In the rows, zero is written as 128.
Rotation paths and how fast each direction turns (deg/step)
Each turn is a multiple of 5 degrees from 10 to 175, or 0.

[136 126 132 116 128 128 122 131 135 150 121 123 130 127 136 129 123 118
 134 142 133 145 120 121 138 104 117 124 137 124 143 125 126 111 139 132
 113 123]
[119 132 125 119 127 125 129 123 136 156 119 121 112 138 118 113 124 134
 139 122 127 135 117 137 138 100 128 122 128 122 129 132 130 121 135 127
 124 131]
[126 131 132 117 130 134 118 131 124 159 132 113 121 130 133 133 117 113
 121 137 128 133 115 122 144 106 123 118 134 128 136 130 117 112 134 130
 126 119]
[126 121 120 113 126 137 134 119 137 157 127 120 122 139 120 129 126 134
 143 134 123 141 122 127 144 100 134 128 128 123 129 126 135 129 140 125
 118 126]
[127 142 131 117 137 131 119 128 121 156 122 121 123 129 127 119 125 109
 135 140 129 134 125 125 142 109 121 125 141 126 137 129 118 122 130 119
 110 125]
[124 124 130 118 117 133 129 116 142 152 118 123 117 137 127 126 131 127
 138 142 128 139 120 126 136 101 124 111 123 128 132 118 134 124 136 131
 121 121]
[121 138 117 127 133 126 119 139 121 157 124 127 125 126 125 120 119 118
 138 128 135 139 112 127 142 101 128 121 137 125 127 137 126 115 136 128
 115 124]
[136 121 134 111 124 131 129 120 143 156 118 113 120 136 129 134 125 132
 130 136 132 137 123 129 134 102 122 128 129 123 145 130 123 118 137 132
 123 127]
[118 140 124 116 136 130 124 126 124 154 133 120 113 140 123 113 118 124
 134 129 120 130 116 128 149 108 130 120 135 124 124 131 128 122 133 124
 122 127]
[127 123 129 116 123 138 124 123 130 162 123 114 125 128 128 144 131 113
 132 144 130 138 123 123 139 105 128 123 128 131 138 124 120 127 132 126
 122 119]
[124 134 121 116 134 131 128 125 132 148 121 131 121 135 124 114 122 128
 144 136 126 141 120 126 146 104 124 124 136 121 131 126 139 126 140 125
 109 127]
Speeds:
[128 131 131 130 132 128 127 132 124 124 133 131 128 130 131 124 122 127
 125 130 128 128 127 124 132 129 126 127 131 127 129 128 131 126 129 130
 124 129]
175
[129 126 129 126 130 128 129 130 129 130 132 123 125 130 128 131 123 132
 123 123 127 126 126 129 129 128 130 131 127 126 128 133 125 125 128 131
 133 130]
65

[117 122 123 110 126 123 138 128 114 116 129 129 135 139 116 128 113 151
 140 115 117 138 128 130 131 134 127 135 127 116 124 130 135 139 137 111
 125 111]
[113 121 127 114 127 120 139 129 119 115 128 126 133 141 119 133 114 148
 141 115 115 138 133 128 132 132 125 131 124 113 123 134 136 143 130 107
 125 113]
[107 120 129 121 127 121 135 126 122 116 129 123 134 142 122 133 115 148
 142 118 117 141 137 129 134 132 124 127 125 112 120 138 139 143 124 111
 124 115]
[108 117 133 121 128 120 134 123 119 118 132 125 136 145 122 129 114 148
 139 116 127 142 140 127 134 131 122 124 125 119 121 139 139 138 122 115
 129 113]
[111 118 133 119 128 121 133 121 118 118 134 128 140 143 119 125 113 153
 136 117 135 142 136 129 135 128 120 123 127 124 121 137 140 133 126 112
 130 112]
[114 123 130 113 129 122 135 123 114 121 131 131 145 142 120 123 112 154
 135 118 132 138 131 131 133 128 119 128 129 127 123 133 141 132 132 108
 130 112]
[117 127 129 110 130 120 139 124 115 120 128 132 146 135 121 124 110 152
 136 120 126 137 131 133 131 129 123 127 128 122 122 130 137 137 135 102
 130 114]
[116 126 128 115 132 122 142 127 118 117 125 132 146 134 125 128 111 149
 140 121 121 135 134 133 130 129 125 127 126 116 123 130 136 141 130 101
 128 114]
[114 123 133 118 132 122 141 129 118 114 125 129 142 133 127 131 111 148
 140 120 122 136 143 132 131 128 125 123 124 112 123 133 136 146 125 105
 127 116]
[115 120 136 123 133 124 139 128 118 115 125 130 143 135 128 129 112 150
 140 120 129 136 147 130 134 128 127 122 127 114 124 136 139 144 123 113
 126 115]
[113 117 135 122 133 126 137 123 114 115 128 131 143 137 125 125 112 151
 137 120 135 137 146 129 136 129 124 121 128 120 126 135 140 139 126 117
 123 112]
Speeds:
[125 124 132 134 128 128 125 126 130 127 130 126 127 131 129 128 129 129
 128 128 134 130 133 126 131 128 128 124 128 129 127 131 130 127 122 133
 127 128]
55

[139 122 138 121 143 138 131 120 157 129 135 144 134 127 130 121 126 127
 125 131 131 122 119 135 128 131 133 109 123 135 122 123 138 136 144 121
 115 152]
[133 110 135 118 142 136 134 117 148 127 134 144 134 121 132 127 130 129
 119 131 136 125 122 136 136 129 134 111 121 140 121 127 135 135 142 125
 117 156]
[137 114 140 121 144 133 133 120 152 131 139 143 138 127 129 126 123 125
 123 135 128 125 118 129 131 129 134 110 126 132 120 122 137 135 145 125
 112 151]
[137 117 135 118 143 140 135 115 155 129 134 143 136 120 132 121 128 127
 123 129 135 125 121 136 128 133 135 111 124 139 125 127 136 134 141 121
 117 154]
[133 109 137 121 141 132 139 115 147 130 136 142 138 121 129 131 126 122
 122 132 133 127 120 132 136 125 135 108 126 134 120 124 134 134 142 126
 113 156]
[139 119 139 122 143 135 133 117 158 131 135 143 137 123 129 125 122 122
 125 133 130 126 118 128 126 132 134 109 126 133 123 124 137 135 142 120
 114 149]
[133 112 132 118 141 138 138 113 151 126 133 145 137 116 133 125 125 123
 119 130 135 130 121 134 134 129 137 111 123 137 126 129 137 135 136 124
 117 155]
[136 111 140 123 143 132 138 117 150 131 136 142 141 123 128 129 121 120
 123 133 128 128 118 129 132 126 134 111 125 132 120 121 136 136 141 123
 112 153]
[136 120 135 119 142 140 136 114 158 127 133 143 136 115 132 124 120 123
 123 126 134 129 120 130 128 131 135 112 123 135 126 126 136 134 139 119
 115 151]
[132 107 135 120 140 136 140 116 150 128 135 142 139 118 130 133 123 121
 121 129 132 132 119 131 137 125 137 114 125 136 121 125 135 133 139 125
 114 155]
[137 119 138 121 145 136 137 119 156 130 134 143 139 120 128 126 117 119
 126 130 129 131 116 126 130 129 133 110 125 131 123 124 139 135 142 120
 111 149]
Speeds:
[127 122 130 130 129 122 130 129 123 130 130 128 131 131 126 133 127 124
 128 131 125 128 127 126 132 124 129 128 130 125 124 125 127 129 130 131
 126 128]
140

[136 134 145 139 125 118 114 141 134 131 137 122 131 119 136 131 135 123
 134 138 126 114 130 123 143 130 129 136 110 121 116 120 124 117 124 118
 111 131]
[134 126 147 132 124 121 117 147 138 123 134 124 123 114 130 126 133 126
 130 133 126 116 128 127 135 133 138 132 109 121 132 119 121 113 127 122
 107 138]
[132 136 147 128 127 118 117 144 135 128 143 127 128 116 134 133 136 125
 132 139 120 117 131 123 139 133 131 133 105 119 115 115 125 117 123 119
 117 136]
[131 131 147 132 124 123 121 151 141 126 133 127 123 111 133 128 136 123
 136 134 128 112 124 129 137 130 131 132 110 122 127 127 118 114 122 122
 112 136]
[134 130 150 125 128 122 115 146 138 129 139 127 127 116 137 128 135 127
 127 139 117 118 125 124 140 131 137 124 109 118 123 115 126 116 116 121
 118 133]
[129 135 144 125 130 130 119 151 142 125 141 130 123 112 135 134 137 123
 132 139 131 113 124 127 138 128 138 131 109 123 124 128 116 117 120 124
 117 137]
[134 128 146 127 130 122 116 149 139 137 133 124 126 114 139 126 136 125
 128 144 125 111 121 127 144 128 133 123 112 124 123 124 127 118 112 118
 119 129]
[127 130 143 126 136 128 115 151 139 126 145 127 127 116 137 129 131 123
 128 142 132 115 124 122 138 130 145 128 113 122 132 125 119 115 115 125
 114 134]
[133 133 139 128 132 124 116 149 139 138 135 130 124 115 139 134 130 124
 128 149 132 111 126 129 146 127 134 126 108 124 121 121 123 122 119 121
 118 131]
[130 129 143 136 135 126 113 147 137 134 142 119 127 118 137 126 131 122
 130 144 136 113 123 124 140 126 137 130 116 123 134 124 121 115 116 122
 111 129]
[133 129 138 129 134 123 113 149 135 135 136 129 127 118 135 129 127 127
 124 151 131 116 132 126 145 130 139 127 109 123 128 111 122 121 123 122
 112 133]
Speeds:
[126 127 127 128 128 131 130 131 130 123 127 129 125 126 126 128 127 127
 129 126 133 127 128 131 124 128 131 130 128 130 135 132 122 126 132 130
 124 132]
170
[130 129 132 128 122 124 130 126 128 123 126 128 128 126 126 128 131 129
 131 122 122 129 129 128 125 131 126 131 126 126 124 126 128 127 131 127
 127 131]
25

[134 131 122 113 111 119 119 125 138 136 122 120 122 137 124 131 118 124
 137 130 138 118 125 135 132 110 121 119 124 148 120 123 113 120 154 119
 125 129]
[142 133 133 106 122 132 129 130 138 121 127 121 127 136 138 128 123 121
 129 113 137 133 130 129 132 125 120 123 127 158 110 119 117 130 148 122
 131 124]
[128 129 119 115 133 112 133 124 133 125 117 116 119 142 144 130 125 126
 141 122 135 124 128 125 127 120 129 123 125 149 112 123 120 119 154 130
 120 113]
[126 127 126 123 117 119 131 130 140 132 129 114 116 130 135 132 128 120
 136 120 136 137 127 117 136 112 114 120 108 150 118 118 119 124 152 119
 117 131]
[140 134 119 108 119 121 121 125 139 130 125 126 118 141 135 128 126 123
 138 119 135 130 136 130 133 113 121 134 134 145 117 129 108 120 146 116
 118 133]
[131 121 127 108 115 128 120 129 141 122 122 110 123 140 134 122 127 123
 138 120 133 129 126 120 128 126 125 114 134 154 127 121 122 124 155 124
 131 121]
[134 135 127 116 117 118 129 123 133 129 119 125 123 140 131 138 116 127
 133 124 141 120 120 135 127 117 126 120 114 151 110 117 120 123 153 123
 121 119]
[133 130 128 112 132 118 138 131 134 128 128 119 120 132 142 125 125 119
 134 112 135 138 134 125 137 120 114 124 122 153 110 126 107 132 150 129
 125 128]
[129 129 112 114 128 119 125 120 141 126 119 109 116 140 146 129 127 119
 137 124 131 130 130 120 132 115 128 125 129 142 116 124 122 115 148 116
 111 123]
[130 122 126 115 111 123 119 132 143 132 130 124 121 138 130 129 130 122
 142 128 134 132 129 125 136 111 120 118 119 148 127 125 116 124 158 117
 127 128]
[143 138 128 104 113 128 127 124 137 123 123 123 123 139 134 128 116 131
 136 112 143 126 130 129 127 124 121 132 127 152 118 123 114 121 148 123
 117 129]
Speeds:
[128 127 127 128 132 129 127 127 131 124 126 127 127 133 132 127 134 125
 128 126 123 129 129 126 126 129 132 126 135 127 128 126 131 128 128 127
 130 123]
115
[129 131 124 127 130 123 127 124 126 130 125 131 127 132 127 130 126 130
 130 131 128 122 129 133 126 125 131 131 130 125 125 130 126 124 127 128
 125 126]
170

[127 144 136 138 143 124 127 114 130 115 125 150 114 114 126 141 125 123
 125 134 124 140 115 125 116 149 134 127 123 139 120 132 143 127 128 122
 135 137]
[124 129 126 137 133 115 126 127 123 111 120 151 120 121 127 140 118 111
 114 125 120 130 123 127 110 135 149 119 119 146 112 134 136 126 130 116
 131 129]
[126 138 135 141 137 122 129 120 114 121 121 146 125 118 129 135 124 122
 129 116 110 127 116 123 110 140 132 114 121 145 135 135 142 121 125 107
 135 138]
[124 140 129 139 128 115 122 106 125 118 118 142 115 125 132 135 134 119
 112 117 114 138 132 118 109 136 140 113 123 133 118 138 144 131 118 118
 132 127]
[130 130 117 145 142 124 120 106 123 116 125 141 122 126 140 128 123 129
 116 115 120 133 126 122 115 133 135 121 135 149 121 130 136 111 128 112
 132 140]
[132 147 114 136 142 119 128 110 119 125 130 133 122 131 131 138 127 124
 116 131 109 139 129 113 107 137 134 122 118 147 129 126 132 134 126 114
 135 133]
[129 142 127 140 139 125 110 111 124 112 135 144 111 119 130 131 123 128
 114 127 122 140 123 120 110 146 130 130 125 140 127 126 138 123 135 129
 144 134]
[127 137 131 132 147 128 114 124 127 119 124 138 120 128 129 147 113 117
 120 132 116 135 126 124 107 139 147 127 123 146 114 125 132 129 136 112
 133 130]
[117 143 132 139 144 120 125 128 113 122 134 147 125 122 123 142 117 111
 115 120 118 130 118 120 113 142 130 131 122 144 130 129 145 128 126 123
 137 140]
[122 134 137 137 137 119 110 121 112 123 115 146 119 114 130 142 125 128
 117 120 117 132 130 122 105 138 144 119 121 136 123 137 139 137 127 122
 133 131]
[127 139 134 138 150 126 129 110 124 116 118 147 123 118 138 139 125 121
 119 122 123 133 122 116 123 137 140 125 135 141 120 134 149 125 121 114
 120 145]
Speeds:
[131 127 128 132 128 132 124 128 127 124 133 129 130 127 128 129 129 126
 134 128 128 130 123 128 126 123 127 125 131 128 127 128 126 132 123 130
 125 126]
0
[133 128 130 126 126 127 128 130 127 127 127 127 128 131 130 129 128 121
 121 131 126 129 131 123 128 124 132 126 126 128 129 130 127 130 130 129
 125 123]
175
[131 126 127 130 122 125 135 125 132 124 125 129 128 128 128 124 132 127
 131 127 127 127 127 130 128 128 128 122 126 129 128 130 127 124 126 125
 129 126]
35
[128 128 125 130 129 128 128 123 125 131 125 126 130 128 133 126 131 132
 126 123 128 128 132 124 130 124 128 126 132 127 129 130 130 129 124 128
 123 131]
55

[137 121 127 132 134 134 132 130 119 126 136 132 133 146 144 124 125 134
 133 132 110 124 138 127 148 132 133 118 135 105 138 119 136 133 142 132
 126 133]
[135 118 136 132 138 136 137 134 131 115 123 125 142 131 142 122 123 141
 136 128 118 117 129 118 146 139 134 115 142 115 143 122 132 134 136 126
 136 133]
[130 113 136 135 128 132 127 140 129 116 133 130 133 140 149 121 120 130
 142 126 117 121 136 124 146 140 129 113 130 121 134 129 122 140 137 137
 132 146]
[137 121 128 133 135 141 126 132 121 121 129 116 131 135 149 127 122 126
 135 120 116 126 133 116 144 133 125 120 132 109 148 129 127 136 134 131
 138 137]
[126 127 139 136 142 132 132 127 130 119 132 134 127 136 152 127 113 127
 139 133 121 119 128 116 146 136 133 120 128 112 145 127 124 134 126 131
 138 135]
[123 119 133 134 127 136 134 130 123 119 118 129 126 138 143 115 119 129
 138 122 125 128 132 120 145 138 131 119 131 108 141 143 119 130 131 128
 141 144]
[132 124 132 133 131 135 132 124 118 133 132 128 124 151 142 120 118 125
 137 141 120 124 137 120 145 133 131 126 129 100 143 132 126 130 136 136
 135 136]
[129 131 130 132 137 140 143 130 122 124 119 131 128 140 139 117 115 140
 135 131 125 125 131 120 143 136 146 122 142 106 144 128 134 129 134 125
 136 131]
[128 113 138 126 124 134 139 134 124 126 124 128 135 149 137 118 116 137
 140 137 127 118 139 123 144 134 139 118 137 117 137 131 126 126 139 136
 132 142]
[135 122 123 129 126 142 128 136 123 131 131 120 128 145 141 127 120 134
 141 122 121 126 139 125 143 133 138 119 139 110 142 129 138 137 143 136
 132 135]
[133 125 135 128 140 138 132 131 136 126 130 125 137 138 142 133 115 138
 145 133 115 116 131 111 144 134 137 122 138 118 145 122 129 130 136 137
 135 138]
Speeds:
[128 130 129 125 135 128 133 126 126 123 127 132 129 125 128 133 126 129
 129 128 125 126 126 127 127 122 132 128 130 128 130 125 129 125 125 128
 129 125]
115
